In the data rows, zero lies at 7.5, halfway between 7 and 8.
Some points, each followed by its number:
[5, 7, 7, 6, 7, 8, 7, 6, 7, 8, 9, 11, 7, 5, 8, 7] 0
[14, 6, 7, 14, 5, 9, 6, 7, 7, 11, 6, 10, 10, 13, 8, 8] 1
[5, 7, 6, 4, 15, 8, 4, 15, 7, 8, 10, 5, 10, 6, 7, 6] 2
[5, 9, 7, 5, 15, 7, 6, 15, 8, 5, 12, 5, 9, 6, 6, 6] 3
[6, 7, 7, 5, 5, 7, 8, 8, 8, 6, 7, 6, 6, 6, 8, 8] 4
[5, 7, 6, 4, 5, 7, 5, 9, 8, 6, 8, 5, 6, 4, 7, 7] 5
[5, 8, 7, 5, 15, 7, 5, 12, 7, 5, 10, 5, 8, 7, 6, 6] 6
[7, 7, 7, 8, 5, 8, 6, 6, 7, 7, 6, 8, 8, 8, 8, 8] 7
[5, 6, 6, 4, 15, 8, 4, 15, 7, 11, 7, 8, 9, 6, 7, 6] 8
[8, 9, 12, 15, 4, 7, 8, 5, 7, 5, 6, 5, 9, 15, 7, 9] 9
[6, 8, 7, 5, 10, 7, 5, 8, 7, 6, 10, 6, 8, 6, 7, 7] 10
[6, 9, 8, 11, 5, 7, 13, 6, 8, 5, 7, 5, 5, 6, 7, 9] 11
[8, 7, 8, 6, 4, 7, 7, 6, 7, 6, 6, 5, 7, 9, 7, 8] 12
[9, 7, 8, 14, 4, 8, 7, 5, 7, 9, 6, 12, 9, 9, 8, 8] 13
[5, 8, 7, 5, 7, 7, 5, 8, 7, 6, 8, 5, 8, 7, 7, 7] 14
[6, 7, 8, 7, 4, 7, 8, 6, 7, 6, 6, 6, 7, 7, 8, 8] 15
[5, 7, 9, 8, 4, 8, 15, 5, 7, 8, 7, 12, 8, 7, 10, 9] 16
[10, 6, 8, 7, 7, 8, 5, 6, 7, 9, 6, 7, 9, 12, 7, 7] 17
[7, 7, 7, 4, 15, 8, 5, 7, 9, 11, 6, 7, 8, 7, 7, 6] 18
[5, 8, 7, 6, 5, 7, 6, 7, 7, 5, 11, 9, 6, 4, 8, 7] 19
[8, 7, 8, 5, 4, 7, 8, 6, 7, 7, 6, 5, 7, 8, 8, 8] 20
[15, 8, 9, 5, 7, 7, 5, 8, 9, 6, 7, 5, 9, 15, 6, 7] 21
[8, 7, 7, 9, 5, 7, 7, 6, 8, 6, 6, 6, 6, 7, 7, 8] 22
[6, 6, 6, 5, 7, 8, 5, 7, 7, 9, 6, 7, 8, 6, 8, 7] 23
[5, 11, 10, 5, 5, 7, 15, 7, 7, 6, 8, 5, 5, 6, 8, 9] 24
[5, 7, 10, 10, 5, 7, 14, 8, 7, 7, 7, 8, 8, 8, 9, 9] 25
[5, 8, 7, 5, 6, 7, 7, 11, 8, 7, 9, 5, 6, 4, 8, 8] 26
[11, 10, 7, 9, 4, 7, 15, 6, 10, 6, 10, 5, 4, 5, 7, 9] 27
[11, 7, 7, 8, 7, 7, 5, 6, 9, 6, 6, 5, 7, 9, 6, 7] 28
[6, 8, 8, 5, 12, 8, 5, 7, 7, 11, 6, 9, 9, 10, 7, 7] 29
[10, 7, 7, 7, 10, 7, 6, 5, 10, 6, 6, 5, 7, 8, 6, 7] 30
[6, 8, 10, 15, 4, 7, 15, 5, 8, 5, 6, 7, 5, 7, 8, 9] 31
[5, 8, 7, 6, 10, 7, 5, 7, 8, 6, 8, 7, 7, 6, 6, 6] 32
[15, 7, 8, 15, 4, 7, 15, 5, 9, 5, 6, 6, 4, 7, 8, 11] 33
[8, 7, 7, 7, 7, 7, 5, 6, 10, 7, 6, 5, 6, 6, 6, 7] 34
[8, 8, 8, 13, 5, 7, 6, 6, 8, 6, 5, 6, 7, 10, 6, 8] 35
[6, 7, 7, 6, 5, 7, 6, 6, 7, 7, 7, 7, 7, 6, 8, 7] 36
[6, 8, 7, 7, 6, 7, 6, 7, 7, 6, 7, 5, 7, 7, 7, 7] 37
[6, 7, 8, 6, 6, 7, 10, 6, 7, 7, 6, 7, 7, 7, 8, 8] 38
[5, 10, 11, 9, 5, 7, 9, 6, 7, 5, 7, 5, 7, 10, 7, 8] 39
[5, 7, 6, 5, 13, 7, 4, 11, 8, 8, 9, 7, 7, 4, 7, 6] 40
[12, 6, 7, 9, 6, 8, 5, 6, 7, 9, 6, 7, 8, 11, 7, 8] 41
[7, 6, 7, 6, 8, 8, 5, 5, 12, 8, 6, 6, 5, 4, 7, 7] 42
[6, 8, 7, 5, 5, 7, 9, 7, 8, 6, 7, 6, 6, 6, 7, 8] 43
[6, 8, 8, 6, 5, 7, 12, 6, 7, 6, 7, 5, 6, 6, 8, 8] 44
[5, 10, 6, 4, 15, 7, 4, 15, 7, 6, 12, 5, 7, 6, 6, 6] 45
[15, 6, 7, 15, 5, 8, 5, 5, 10, 9, 5, 5, 9, 15, 6, 7] 46
[7, 6, 7, 4, 15, 11, 5, 8, 7, 15, 6, 11, 15, 15, 7, 6] 47
[5, 7, 7, 5, 8, 8, 6, 8, 7, 10, 9, 9, 8, 5, 9, 7] 48
[5, 6, 8, 5, 9, 8, 5, 8, 7, 8, 7, 8, 11, 11, 7, 7] 49
[8, 6, 7, 8, 5, 8, 6, 5, 7, 8, 6, 7, 8, 8, 7, 7] 50
[5, 7, 8, 9, 5, 8, 11, 7, 7, 8, 9, 13, 7, 5, 9, 8] 51
[7, 7, 6, 6, 7, 7, 4, 6, 9, 7, 6, 6, 6, 6, 7, 7] 52
[7, 7, 7, 7, 5, 7, 6, 6, 8, 6, 6, 5, 7, 7, 7, 8] 53
[5, 7, 6, 5, 15, 7, 4, 7, 8, 6, 7, 6, 8, 7, 6, 6] 54
[5, 7, 8, 4, 12, 8, 5, 8, 8, 9, 7, 7, 10, 8, 8, 7] 55
[5, 9, 7, 5, 4, 7, 7, 7, 7, 6, 11, 6, 6, 4, 8, 7] 56
[7, 9, 8, 12, 5, 7, 5, 5, 9, 5, 6, 5, 7, 8, 6, 7] 57
[5, 6, 7, 5, 15, 8, 5, 11, 9, 10, 8, 6, 11, 6, 6, 5] 58
[5, 7, 7, 6, 10, 7, 5, 6, 8, 6, 9, 9, 7, 5, 7, 7] 59
Which point above is nearest to each new point by angle? Its number follows each.
[8, 6, 9, 7, 6, 8, 6, 8, 7, 8, 6, 6, 11, 14, 8, 8] 17
[8, 6, 7, 5, 4, 12, 10, 15, 7, 15, 6, 6, 12, 9, 12, 9] 47
[7, 7, 8, 15, 5, 7, 13, 6, 7, 6, 7, 7, 6, 7, 8, 9] 31
[5, 7, 6, 4, 15, 8, 4, 15, 7, 8, 11, 7, 12, 6, 7, 6] 2
[6, 6, 10, 4, 8, 8, 4, 7, 7, 8, 6, 7, 14, 15, 8, 7] 49
[7, 8, 7, 7, 5, 7, 7, 6, 8, 6, 7, 5, 6, 7, 7, 8] 53
[15, 6, 6, 10, 12, 7, 7, 6, 11, 8, 6, 5, 6, 8, 6, 7] 30
[5, 11, 9, 13, 4, 7, 15, 5, 8, 5, 8, 5, 4, 4, 7, 9] 11
[5, 7, 7, 6, 6, 8, 8, 6, 7, 9, 7, 10, 7, 6, 9, 8] 0
[5, 7, 7, 5, 13, 7, 5, 7, 7, 7, 8, 7, 8, 7, 7, 6] 54
[5, 8, 12, 4, 4, 7, 6, 13, 7, 5, 14, 8, 15, 11, 11, 8] 49
[5, 7, 6, 4, 15, 7, 4, 15, 7, 8, 9, 5, 10, 6, 7, 6] 2
[5, 6, 7, 5, 12, 9, 5, 6, 7, 10, 7, 13, 9, 7, 7, 6] 29
[10, 7, 6, 5, 11, 9, 4, 7, 9, 11, 6, 10, 7, 6, 7, 6] 18
[5, 7, 6, 6, 6, 8, 5, 8, 8, 8, 8, 13, 7, 5, 8, 7] 0
[6, 9, 11, 15, 4, 7, 15, 6, 7, 5, 6, 7, 6, 8, 8, 10] 31
[5, 8, 7, 7, 5, 7, 6, 6, 8, 5, 9, 8, 6, 4, 7, 7] 19
[6, 8, 6, 5, 5, 7, 5, 9, 9, 6, 7, 5, 6, 6, 7, 7] 5
[13, 6, 7, 5, 11, 12, 5, 6, 7, 15, 6, 15, 13, 8, 9, 6] 47
[15, 6, 6, 15, 4, 9, 6, 5, 9, 11, 6, 5, 8, 15, 7, 8] 46
[5, 12, 12, 5, 4, 7, 15, 6, 7, 6, 7, 5, 5, 7, 8, 10] 24
[5, 7, 7, 5, 5, 7, 6, 7, 7, 7, 7, 7, 7, 6, 8, 7] 36
[6, 7, 7, 4, 13, 7, 5, 8, 8, 7, 7, 5, 8, 8, 7, 6] 54
[13, 8, 10, 5, 5, 7, 7, 7, 7, 6, 6, 5, 8, 15, 7, 8] 21
[5, 6, 7, 9, 4, 8, 8, 5, 7, 8, 9, 15, 8, 5, 10, 8] 51
[9, 7, 7, 8, 4, 7, 8, 5, 9, 6, 6, 5, 6, 6, 7, 8] 22
[5, 7, 7, 5, 15, 8, 5, 11, 10, 9, 9, 7, 12, 5, 5, 5] 58
[7, 8, 8, 7, 4, 7, 8, 6, 7, 6, 6, 5, 6, 7, 8, 8] 15
[13, 8, 7, 5, 6, 7, 5, 7, 8, 6, 7, 5, 8, 12, 6, 7] 21
[5, 8, 6, 5, 5, 7, 6, 12, 7, 5, 11, 5, 5, 4, 8, 7] 26
[11, 7, 7, 8, 5, 8, 8, 5, 7, 9, 6, 7, 8, 9, 8, 8] 41
[5, 9, 8, 6, 4, 7, 12, 5, 8, 6, 7, 5, 5, 5, 8, 8] 44
[10, 7, 7, 8, 8, 7, 5, 6, 9, 5, 6, 5, 7, 10, 6, 7] 28
[5, 8, 7, 6, 5, 7, 5, 8, 9, 5, 8, 7, 5, 4, 7, 7] 5
[10, 7, 7, 11, 5, 8, 8, 5, 7, 9, 6, 9, 8, 8, 8, 8] 13
[7, 8, 10, 15, 5, 7, 7, 6, 7, 6, 6, 6, 8, 15, 7, 8] 9
[8, 6, 7, 10, 5, 10, 7, 5, 7, 13, 6, 15, 8, 6, 9, 8] 13
[15, 7, 7, 11, 4, 7, 10, 5, 10, 7, 5, 5, 5, 8, 7, 8] 33
[5, 10, 9, 6, 4, 7, 7, 7, 7, 5, 9, 5, 6, 6, 7, 8] 56
[5, 7, 7, 4, 9, 7, 5, 8, 7, 6, 10, 8, 9, 6, 8, 7] 10
[15, 7, 7, 4, 8, 7, 5, 7, 10, 7, 6, 6, 8, 11, 6, 7] 21
[12, 7, 7, 5, 6, 7, 6, 6, 9, 6, 7, 6, 7, 8, 7, 7] 28
[5, 12, 11, 4, 4, 6, 6, 8, 7, 5, 8, 5, 6, 9, 6, 8] 39
[11, 7, 7, 7, 13, 7, 5, 5, 12, 6, 6, 5, 7, 9, 5, 6] 30
[5, 7, 7, 6, 4, 8, 8, 5, 7, 8, 8, 11, 7, 5, 9, 8] 0
[14, 8, 10, 15, 4, 8, 14, 5, 7, 8, 6, 7, 7, 12, 8, 9] 33
[5, 7, 6, 12, 6, 12, 4, 5, 6, 15, 6, 15, 10, 6, 10, 7] 13
[5, 9, 8, 10, 8, 7, 13, 8, 8, 7, 8, 5, 6, 5, 7, 8] 11
[14, 7, 7, 10, 6, 7, 5, 5, 11, 6, 6, 5, 7, 9, 6, 7] 28
[11, 8, 8, 5, 5, 7, 6, 7, 8, 6, 7, 6, 7, 12, 7, 7] 21
[6, 8, 8, 6, 4, 7, 8, 6, 7, 6, 6, 5, 7, 7, 8, 8] 15
[6, 7, 7, 5, 7, 7, 5, 7, 8, 6, 7, 5, 7, 7, 7, 7] 14
[5, 10, 7, 4, 5, 7, 6, 15, 7, 6, 15, 7, 5, 3, 8, 8] 26
[5, 9, 7, 4, 4, 7, 6, 8, 7, 6, 10, 5, 6, 5, 7, 7] 56
[5, 8, 7, 6, 10, 7, 5, 6, 8, 5, 7, 6, 7, 6, 6, 7] 32
[5, 9, 8, 11, 4, 7, 9, 6, 8, 5, 7, 5, 5, 6, 7, 8] 11
[8, 7, 7, 7, 6, 7, 5, 6, 8, 6, 7, 5, 8, 8, 7, 7] 53
[5, 7, 7, 9, 5, 7, 9, 6, 8, 6, 8, 10, 6, 5, 8, 8] 51
[11, 6, 7, 5, 7, 10, 5, 6, 7, 11, 6, 7, 10, 10, 8, 7] 17
[5, 7, 10, 5, 4, 7, 15, 5, 7, 6, 10, 13, 8, 6, 11, 9] 16
[14, 7, 8, 10, 4, 8, 11, 5, 7, 7, 6, 6, 7, 9, 8, 9] 33
[8, 7, 8, 7, 5, 7, 7, 6, 7, 7, 6, 6, 7, 8, 7, 8] 12
[7, 6, 7, 12, 4, 9, 8, 5, 7, 12, 6, 15, 8, 7, 9, 8] 13
[9, 7, 9, 5, 4, 7, 7, 7, 7, 6, 6, 5, 8, 11, 7, 8] 12
[5, 8, 7, 5, 5, 7, 5, 8, 7, 5, 15, 14, 7, 4, 9, 7] 19
[6, 8, 9, 4, 6, 7, 5, 8, 7, 7, 7, 6, 11, 14, 7, 7] 49
[5, 7, 7, 4, 7, 7, 5, 10, 7, 6, 8, 5, 7, 7, 7, 7] 14
[6, 7, 7, 5, 6, 7, 5, 8, 8, 7, 7, 6, 7, 6, 7, 7] 5
[6, 8, 7, 6, 10, 7, 7, 6, 8, 6, 7, 7, 6, 6, 7, 7] 32
[8, 7, 7, 10, 4, 7, 8, 6, 8, 6, 6, 6, 6, 7, 7, 8] 22
[5, 9, 9, 5, 4, 7, 6, 14, 7, 5, 15, 15, 9, 3, 13, 7] 19
[14, 7, 6, 5, 8, 7, 5, 9, 10, 7, 6, 5, 6, 7, 6, 6] 28
[7, 7, 7, 5, 8, 7, 5, 7, 8, 6, 6, 5, 7, 7, 7, 7] 52
[12, 6, 7, 7, 15, 12, 5, 5, 7, 15, 6, 15, 15, 10, 9, 6] 47
[6, 8, 7, 7, 8, 7, 5, 6, 8, 5, 7, 5, 7, 7, 6, 7] 37
[5, 6, 7, 10, 15, 8, 7, 15, 7, 10, 8, 14, 9, 6, 8, 7] 8
